One turning vector, and how many ticks it has turned
The counts run from 0 to 220.
[-12   0  11 -12 -13  19  31  -9 -26  -8  47  26 -26  21 -19   5  -5  10
 -13 -10  -7  -9 -30   3   8   1  -6   6  10 -10 -27  23 -17  12] | 90
[-11  29   1  17  19  26 -28 -12  -2  -5 -14  -6  -5 -19   6  44 -16   0
   3   7 -12 -16   9 -10  -3  -3  20  28  15  18  -7 -34 -12  -7] | 24
[ -1  -5 -12   4 -12 -14  26  24  -2  22  16  13   2  -2 -11 -23  16   4
 -16 -15  10  27  -2   3  13  26  -2 -26   5 -19  12  42  30  -6] | 175
[ -2  -7  12 -28  -8 -44  -8   5  10   2  23  -1   0 -23 -15  10  13   1
  -9   2  23 -16 -11 -10   3 -13 -41  11  23  28   3  -3 -25  24] | 191
[ -5  -3  20 -23   5   8   4 -17 -14  -6 -28  21 -12  20   5 -52  15  22
  -1   2  12  -1   9 -31  -2 -12  11  -8 -30   9 -32  -2 -18   2] | 2
[ 16  -4   1  -3  14  25  -4   7  10   1 -44  27   4  13  22 -22   2   9
  -5 -10  21 -26  -6 -28   1 -17  17  -6 -30  11 -11 -14 -19  -5] | 125
[-11  10  -9   6  25   2 -14 -19 -27  13   6  13 -31 -16   0   3   4   6
   1 -24  24 -27 -22   6  -3  -4  -2  36  24 -13  35 -10  29  -6] | 12
[-23   9  10  17  14   1   2 -13 -29   4  13  18 -45 -16  -5 -32  19  15
  -1  -9  16  10 -10   3   5   3 -17   7   9 -30  21  -3  30 -13] | 207
[-16  16  20   8 -19   9  14   2  -8  -8  28 -13 -26  -8 -15 -10   3   9
  -5  21 -25  54  11  16   2  11 -13 -17  -6 -23 -13  10  17   4] | 78
[-19  14  -7  -5  28  -5 -22 -22 -21  22  -4  -6 -19 -38   1  10  12  10
  -1 -14  26 -14  11 -11  -8   1  -2  33  25  11  41 -19  13 -10] | 11
[ 19  -8 -21 -20 -15 -17   5  19  32   8   4   1  43   6   2  40 -15 -22
  -3 -12   3 -12 -11  -6   2  -3   6  -4  11  32   2  23 -23  14] | 159
[  1  13  10  26 -29  12   5  15  17 -26   5  -9   1  12   2   6 -19 -14
  -1  16 -38  28   3  23   8   2   0 -29 -12 -15 -27   5   5   6] | 59
[ 14 -15  29   1  -9 -34  11   0  15  16   9 -18 -22 -23 -14 -40  29 -10
  -9  34 -27  12  26  -6   5  -8  -6 -15   6  15  13  -6   1   0] | 80
[-13  21  -6  21  24  -8 -29 -23  -8  -3 -14   0  10 -20  16  33 -17  -4
  12 -19   2  -1  18   1 -10  -5  28  29  25  11  25 -15  20  -6] | 134
[ -3  20 -11  19   5  66   4   1 -21   3 -24  27 -22  19  13 -16  -3  13
   5  -5   3  -4  -2  -8  -4   7  22  -6 -22 -19 -19 -12   3 -21] | 20
[  5  12 -31  -9 -14   1  12   5   2  -3   6  10  39  10   1  54 -27  -3
   0 -18   6   1   3   0   5  14  11   0  15  17 -11  31  -8   4] | 160
[ 12  18  -9  -8 -17  14  10  12  10  11   1  -8  36   4  -6  50 -18 -10
 -12  11 -15  -8  32  -8   5  17  31   0  21  32 -14  14 -28  -6] | 56
[ 14 -13   0 -14  18  12  -4  -5   7   2 -35  14  13  23  20  -3  -4 -10
  12   0  10 -44 -11 -26 -13 -21  22  11 -11  29 -10 -12 -29   1] | 126
[ 12   0 -22 -14  22  13  -7  20   5  24 -41  10 -13  -6   7 -37  22  15
  -9  -5  38 -10  -6 -24  -1  -8 -12 -14 -23 -10   8 -14  -1 -14] | 15
[-11  -5 -20 -20 -16 -31   6   5  -5   6  42 -18   6 -17 -14  31  -2  -4
  -4  -9   6  19  -4  19  -3   9 -13   4  42   2  30  29  20   8] | 173
[  9  12  -3  20  18 -25 -38  14  26  11 -42   6  20 -29  20   1  -2  -7
   1 -12  18 -17   8 -17   3 -15  -4   6  -1  23  18 -27   0  -2] | 29
[ -7   7 -26  -5 -14 -17  22  10 -10   9  31   1  -1 -10 -16  21   1   9
 -20 -15  17  31  -3  17  11  29 -13 -15  20 -10  18  38  28  -2] | 174
[  7   1   1  12 -26   7  24  13   3 -12   5  15  18  40   8 -13 -10 -12
   3 -15 -26  16  -7  15   7   3  37 -25 -14 -19 -21  35   7  -1] | 162
[ -8   9  13  20 -17 -15  14 -26  -9 -15  36 -17  10   7  -2  19 -15 -14
  10   1 -43  26  13  22  -4   9  25  10  22   0   8  19  12   9] | 167
[  8  10 -18  -2  23   8 -12  -9  -9  20   4  21  -9  -8   4  28   3  -1
   0 -29  31 -44 -24 -16   8 -15   7  34  31  12  28  -4  -1  -1] | 121
[ -1 -14  14 -27 -11  -9  23   8 -10 -16  11  29  -8  31  -3 -42   7  16
  -2 -11  22   2 -33  -5   6 -11 -25 -17 -20 -14 -24  17  -4  10] | 195
[  0   9   2  16 -20 -40  -4  -3   9  -6  29 -20  14 -11  -6  44 -15 -20
   8  -4 -19   9   0  23   5  -9   1  10  35  16  18   6   4  13] | 63
[ -5   8  19 -15 -19  18  11   3  -3 -16  -1  19 -15  11 -12 -41  13  19
 -14  12  -6  17   4  -9   6  -5 -14 -18 -29  -3 -51   7 -27  10] | 92
[  4  -4  12  -1 -30  30  42   1  -3  -2  36  -4 -22  32 -18  -3  -3   1
 -10  17 -34   8 -11  13   2   3   3 -14  11 -24 -20  27   0   7] | 181
[-12  -6  -4 -15   0   1   6  -1 -25  -2   4  17 -26  19  -4 -41  12  20
   2 -21  28   2 -33   4  -7 -15 -26  -3  -9 -29  12  11  22   6] | 104
[-12  -6  -7 -37  18  21  14 -35 -34  10   9  -3  -6  19  -7   8   3  13
  10   0  16 -32 -11 -11 -18 -14  19  31  15  12   3   1 -12  -2] | 108
